[[  5   5 -24   3]
 [ -1  -5  32   2]
 [  8  14  -1   6]
 [  4   9  -6   1]
 [  3   3  -2   2]
 [  3   1 -15   3]
 [ -5  -6  52  -1]
 [  5   5   9   5]
 [  5  10 -21   2]
 [  2  -1 -19   1]]
:
[[ -1  -5  32   2]
 [  4   9  -6   1]
 [  3   1 -15   3]
 [  5   5   9   5]
 [  2  -1 -19   1]]

[[  1 -11  13]
 [ -1 -49  15]
 [  3  10  17]
 [  3  17  10]]
:
[[ -1 -49  15]
 [  3  17  10]]

[[ -1   4   1   3  -2   1  16  13]
 [  1   5   2  -6   2 -54  -9 -17]
 [  7 -21  -6  -3  -5  -6  -4  11]
 [ -5  -5  -1  -1 -10 -13 -19  -4]
 [ -8   4  -8   2   2 -15 -17   5]
 [  4   3 -18   4   7 -20  -9   3]
 [-11 -15 -10   0   2 -38 -23   8]
 [ -1 -11  -1   1  -3  18   4  -1]
 [  4   1   6  -3  -2 -12  10  -3]
 [ -8   5  25  -4  -3   3  -7   5]
 [  2  11  29  -4   4  14  14   7]]
:
[[  1   5   2  -6   2 -54  -9 -17]
 [ -5  -5  -1  -1 -10 -13 -19  -4]
 [  4   3 -18   4   7 -20  -9   3]
 [ -1 -11  -1   1  -3  18   4  -1]
 [ -8   5  25  -4  -3   3  -7   5]]

[[-13   2   5   1]
 [ 19  -3  -9  -4]
 [ 33   0  -1   0]
 [-21   1   5   2]
 [ 27   1   2  -1]
 [ 39   1   2   0]
 [-15   0   3   5]
 [ 15  -1  -2   1]
 [  7  -1  -4  -2]
 [ 47   0  -2   0]]
:
[[ 19  -3  -9  -4]
 [-21   1   5   2]
 [ 39   1   2   0]
 [ 15  -1  -2   1]
 [ 47   0  -2   0]]

[[  8  12  -9   3  29]
 [  6  -9   6   4  -6]
 [-39  12 -11 -23 -26]
 [  0   0   1   0   0]
 [  1  -1   3   1  -2]
 [ -1  -3  47   6 -33]
 [  9 -14  -4   4  -3]
 [  5   7  -5   2  17]]
:
[[  6  -9   6   4  -6]
 [  0   0   1   0   0]
 [ -1  -3  47   6 -33]
 [  5   7  -5   2  17]]

[[  3 -33]
 [ 54   4]
 [ 35   7]
 [ -3 -55]
 [ 25  34]
 [-40 -14]
 [-17 -31]
 [ 50   6]
 [-47 -16]
 [ 34  12]
 [-38 -14]]
:
[[ 54   4]
 [ -3 -55]
 [-40 -14]
 [ 50   6]
 [ 34  12]]
---
[[  0   2   6  -2 -42]
 [  2   4   1  -1  -6]
 [  2   6   1   0  19]]
:
[[2 4 1]
 [2 6 1]]

[[  8   0  -4   4   2]
 [-11   1  16   5  19]
 [ -7 -13   7   2  10]
 [-16   3  46  -6 -11]
 [-13   2 -14  -2  -7]]
:
[[-11   1  16]
 [ -7 -13   7]]

[[-18  11  -1  29  19]
 [-24  -8 -25  41  36]
 [-13  14   1  30  20]
 [-18  12  -2  33  19]
 [ 25 -17 -18   4  37]]
:
[[-24  -8 -25]
 [-13  14   1]]

[[ 39 -14  42]
 [ 35 -11  33]
 [-47 -41  32]
 [ -1  -3   0]]
:
[[ 35 -11  33]
 [-47 -41  32]]

[[-25 -12 -25 -11  11]
 [ 11  12  14  43  -2]
 [ 18   2  14 -33 -11]
 [-24 -12 -24 -14  10]
 [-29 -13 -27  -6  13]]
:
[[11 12 14]
 [18  2 14]]

[[  1  47  24  -4]
 [  1  40  21 -12]
 [  1  46  25  -2]
 [  1  43  23  -8]]
:
[[ 1 40 21]
 [ 1 46 25]]

[[-49  20  40]
 [-13   5  15]
 [-28  11 -14]
 [-23   9  23]
 [ -3   1   5]]
:
[[-13   5  15]
 [-28  11 -14]]
---
[[ 49  53 -52  51]
 [-30  53  14  -5]
 [  5  53 -11   6]]
:
[[ 53  14]
 [ 53 -11]]

[[ 55 -30  23]
 [-31  38 -41]
 [ 29 -38  41]]
:
[[ 38 -41]
 [-38  41]]

[[  0   5   5  -7  10]
 [-20  22 -15   1 -40]
 [ -1   6   3  -9   7]
 [  4  -8   0   9  -1]
 [  1  -3   0   3   0]]
:
[[ 22 -15]
 [  6   3]]

[[-50 -17  15]
 [ 17  16 -37]
 [ 20 -46  -5]
 [ 15  12  44]
 [ 11  29   5]]
:
[[ 16 -37]
 [-46  -5]]

[[ -3   6  -3 -11  -2]
 [  4   4   5 -27  25]
 [  3  -7   3  13  -1]
 [ -6  22   6 -40  22]]
:
[[ 4  5]
 [-7  3]]

[[  2  38  14   2 -27]
 [ -1  47  13  10   4]
 [ -3  26  11   4  11]]
:
[[47 13]
 [26 11]]

[[ 19 -19 -15  32]
 [ 19  -2  35  41]
 [ 19  17  35  36]
 [ 19 -22   7  21]
 [ 19  36 -10  42]]
:
[[-2 35]
 [17 35]]
---
[[-29  16 -25  53]
 [  1 -12 -13  13]]
:
[-29 -12]

[[-14  52   4]
 [ 13   6 -12]
 [ 22  22 -11]]
:
[-14   6 -11]

[[ 12   9 -16 -28]
 [-11 -17 -39  49]
 [ -4 -22  34   0]
 [ -8  33  17 -11]]
:
[ 12 -17  34 -11]

[[54  6]
 [51 19]
 [14 53]
 [54 -7]]
:
[54 19]

[[ -5  -2  48  12]
 [  3 -11   2   9]]
:
[ -5 -11]

[[ 32 -19 -23  10]
 [-40   5  22 -19]
 [ 10 -18  30 -21]
 [ 26  23 -26  -3]]
:
[32  5 30 -3]

[[  9  -6  12  54]
 [  6   8   7 -31]
 [ -4  -1  -6  24]
 [ 11   4  10  -3]]
:
[ 9  8 -6 -3]

[[ -5  10   2  -6   0]
 [ 11 -25   1  38  -7]
 [ 21 -46 -17  22  -8]]
:
[ -5 -25 -17]

[[  0  -7]
 [ 12  28]
 [  1  14]
 [-44 -41]]
:
[ 0 28]
